karim: [ 0.29 -0.75 -0.74 -0.74  1.83 -3.12 -0.74  1.41 -0.02 -0.74  0.41 -1.81
  1.70]
merem: [-4.08 -0.47  1.09  1.98  0.23  1.19 -3.35 -4.00 -0.98  3.58  0.17  3.98
 -3.15]
guz: [ 3.05  0.64  6.88  0.73  1.91  4.22  0.45 -1.36  9.01  2.45 -1.74 -1.64
 -5.79]
vekup: [-0.47 -3.35  1.09  3.58  0.23 -4.08 -4.00  1.98  0.17  1.19 -0.98 -1.64
 -2.18]
q: [-4.00 -0.98  3.58] -> merem
q: [-0.47 -3.35  1.09  3.58  0.23 -4.08 -4.00  1.98  0.17  1.19 -0.98] -> vekup
count karim: [-0.74] -> 4

fut: [ 2.67 -0.57  2.67  2.67 -5.74 -0.57]
Piv: [ 0.56 -6.36  1.26  4.50  4.00  0.37]
mipu: [-0.58  2.64 -5.74 -0.57  0.00  0.00]
tisof: [-3.57  8.02 -3.57 -7.91 -0.36 -3.57]
count tisof: [-3.57] -> 3
q: [ 2.67  2.67 -5.74 -0.57] -> fut
q: [ 2.64 -5.74 -0.57  0.00  0.00] -> mipu
count fut: [-0.56] -> 0

kegap: [-6.29 -3.09  5.74 -7.14  7.68  8.25]
lutu: [7.43 2.58 7.42 7.06 4.85 7.42]
pite: [4.86 0.38 4.86 5.76 4.86 4.86]
Zis: [-6.08  4.20  4.20  1.19  4.21  4.20]
count lutu: [7.42] -> 2
count Zis: [4.20] -> 3
count lutu: [7.07] -> 0
count pite: [4.86] -> 4
q: [ 5.74 -7.14  7.68  8.25] -> kegap

Mafun: [-2.69  1.72  1.46 -0.66 -0.17  3.35 -0.08 -2.61 -0.99 -3.47 -4.21  8.34
 -4.88  0.05 -2.22  1.20  2.91  3.23 -0.40]
vileg: [ 0.69  2.60 -0.64  0.90 -0.95  1.57  1.31  1.52 -3.49  2.78  0.40 -2.96
  2.11  2.21 -3.00  2.76 -2.47  2.38  0.28]
miz: [-3.65 -0.35 -1.47  0.95  5.06  0.49 -0.84 -2.03 -1.28 -1.22  0.91  2.26
 -1.71  3.04  0.41  5.18  0.19 -0.47  1.33]
solim: [-2.68  4.35  1.84 -1.36 -5.20 -0.01 -1.17 -2.27 -2.12 -1.18 -1.67 -0.38
  2.88 -2.15  4.53 -0.22 -4.39 -2.72  0.10]
Bib: [-1.02  0.43 -4.40 -2.11 -3.24 -0.01 -1.17 -2.27 -2.12 -1.18 -1.67 -0.38
  2.88 -2.15  4.53  0.30 -4.39 -2.72  0.10]
ves: [-3.57 -1.62  1.95  3.31 -1.06 -2.58 -0.03 -1.97  1.95  1.34  0.77  0.54
  2.49  3.91 -1.27  4.00  3.33 -0.89 -3.87]
sok: [-2.95  3.00  2.11  2.52  1.00 -3.72 -4.14 -2.62 -0.43  0.11 -2.43 -1.02
  0.43 -4.41 -2.11 -3.24 -1.21 -1.75 -2.22]
tuva: [-0.98 -1.35  0.80 -2.66  0.53  1.09  1.32 -2.42  3.83 -0.19 -0.39  1.21
  0.41  1.27  0.82  0.97 -0.77  0.55  4.56]
Kupon: [-0.95  1.56  1.31 -0.25  2.25  5.67 -0.75 -3.92 -0.63  2.24  2.30 -0.20
  1.16 -1.16 -4.59 -1.10  0.76  1.16  0.50]
siz: [-1.62  3.69 -1.90 -4.24 -5.20  3.38 -4.46 -0.84  0.70 -0.14  7.44 -0.27
  0.82 -1.90 -0.06  1.14  4.42 -1.17 -0.41]
raz: [ 2.58 -0.69 -4.91  3.43  3.64 -3.52 -1.95 -1.10  2.29 -3.42  1.31 -0.48
 -1.72 -1.13 -2.49 -4.45  0.41 -0.51  1.86]
q: [-1.02  0.43 -4.41 -2.11 -3.24] -> sok
q: [-0.95  1.57  1.31] -> vileg
count Kupon: [-0.63] -> 1
q: [-0.08 -2.61 -0.99 -3.47 -4.21  8.34 -4.88  0.05 -2.22] -> Mafun
q: [ 2.88 -2.15  4.53  0.30 -4.39] -> Bib
q: [-2.68  4.35  1.84 -1.36 -5.20 -0.01 -1.17 -2.27 -2.12 -1.18 -1.67 -0.38
  2.88 -2.15  4.53 -0.22 -4.39 -2.72  0.10] -> solim
q: [ 0.53  1.09  1.32 -2.42  3.83 -0.19 -0.39  1.21  0.41  1.27  0.82] -> tuva

